In the data rows, the value 128 means zero.
Here are some numbered points:
140 101 130 83 169 155 94 80 102 154 135 118 96 89 150 168 96 43 127 132 150 170 103 132 107 110 44 80 177 117 154 102 183 97 172 153 151 103 113 115 148 144 168 168 0
147 158 118 193 100 99 130 81 103 148 116 122 191 105 167 190 179 152 107 168 180 112 137 135 130 125 114 136 51 179 175 158 146 115 77 119 102 123 156 107 129 138 110 176 1
149 122 123 131 129 122 127 180 127 105 106 125 112 118 134 110 129 149 99 124 119 153 153 111 124 114 127 131 95 128 145 175 59 135 131 139 125 150 69 135 127 84 76 117 2
135 134 162 111 146 236 104 162 149 128 198 158 81 143 139 134 115 108 140 94 121 139 108 161 159 136 103 143 192 133 167 118 115 139 102 116 168 89 123 104 117 117 99 64 3
67 100 155 112 115 86 145 151 151 173 63 147 166 110 141 109 83 114 108 105 130 72 174 148 156 135 138 139 168 117 131 147 79 165 161 96 112 150 119 111 125 136 82 151 4
121 146 120 153 109 136 159 95 59 151 169 132 70 108 95 163 186 126 145 135 169 214 128 172 77 139 109 110 188 146 107 65 118 114 124 160 154 116 173 125 85 112 145 125 5
116 134 90 168 121 79 125 157 145 68 122 93 149 135 155 140 106 150 154 165 109 90 76 124 143 103 162 113 145 110 96 179 149 72 77 138 124 128 107 170 106 94 156 128 6
121 125 87 88 113 121 140 143 167 63 122 103 124 136 140 95 150 197 142 155 152 139 134 85 173 141 207 168 81 121 124 146 185 84 113 112 136 175 184 168 146 137 138 113 7
126 151 150 172 163 127 86 147 183 148 154 150 181 179 172 129 104 111 122 169 77 139 65 138 167 149 155 141 153 122 253 118 151 128 108 76 131 104 173 66 109 179 227 110 8
114 124 121 68 121 154 123 127 74 150 143 128 122 116 94 96 166 130 84 130 179 164 166 135 81 115 116 181 117 126 80 100 168 76 142 144 127 135 143 151 136 132 142 86 9
115 96 81 101 128 124 120 119 133 125 90 159 214 102 140 97 65 116 186 131 99 74 120 94 156 150 148 151 107 97 89 175 128 48 140 138 133 173 108 179 133 130 125 133 10
99 80 107 122 78 80 156 125 106 88 167 64 183 119 114 160 96 147 210 151 143 136 113 69 181 86 89 68 169 150 41 135 63 65 116 108 106 158 90 163 35 162 181 118 11
155 131 127 148 132 131 85 182 132 115 167 122 65 143 93 172 94 148 94 147 117 121 123 120 144 170 184 154 126 139 136 146 168 147 110 99 139 129 103 96 101 112 87 126 12
132 112 142 150 189 123 125 116 137 153 94 93 134 192 162 171 67 118 110 177 68 143 139 111 137 45 120 168 154 63 185 134 87 192 110 118 104 115 67 126 62 134 159 90 13
168 132 168 136 105 98 188 146 112 108 93 141 116 130 150 126 162 133 131 44 118 129 92 122 79 93 105 75 165 81 135 131 125 123 161 140 149 85 183 117 102 144 96 159 14
New points follow, each followed by the numbers of its three nearest points above, nearest first.
149 117 205 118 195 62 141 140 129 157 128 91 91 160 147 126 173 136 69 124 145 181 142 114 78 103 122 77 150 140 156 56 122 167 104 159 142 67 135 88 90 154 172 150 14 5 0
90 126 103 144 124 84 116 123 126 174 114 165 118 114 125 141 104 125 158 130 148 102 153 152 119 154 130 161 174 121 103 186 101 167 124 77 115 150 130 124 145 115 77 133 4 2 12
110 108 78 116 111 116 153 116 162 109 142 113 176 135 84 138 95 135 187 151 162 140 100 121 134 91 44 123 170 135 87 82 90 97 132 64 70 100 101 173 68 155 164 70 11 6 9
110 92 122 80 134 163 88 74 78 141 191 126 102 125 73 104 145 177 172 142 157 139 170 112 118 129 97 158 81 128 112 102 192 60 151 140 128 112 132 169 142 122 183 126 9 7 5
109 147 74 162 122 101 170 121 84 100 89 105 114 109 77 121 126 172 107 135 175 102 182 127 101 112 117 137 132 141 101 136 67 163 144 83 66 173 82 171 87 104 132 105 2 4 9
124 163 135 105 111 137 104 219 147 138 125 121 67 143 115 151 132 126 120 145 113 122 118 128 156 144 198 202 126 139 147 163 141 139 58 157 121 157 92 116 167 101 100 79 12 2 3
194 129 109 137 124 124 156 129 142 93 141 148 144 158 127 222 137 122 156 141 123 156 60 126 125 110 49 58 127 209 138 45 136 76 101 175 169 107 134 125 139 155 116 172 0 5 14
124 154 146 150 141 136 118 114 125 120 110 152 119 119 174 138 145 133 94 145 124 81 88 180 118 119 113 117 88 160 186 159 172 138 110 141 168 139 186 89 194 129 111 171 1 12 14
160 135 108 103 112 124 142 82 140 139 96 126 158 130 127 119 148 157 137 188 100 132 154 118 177 130 195 167 55 103 88 136 180 106 92 117 116 201 139 181 157 127 167 125 7 10 6
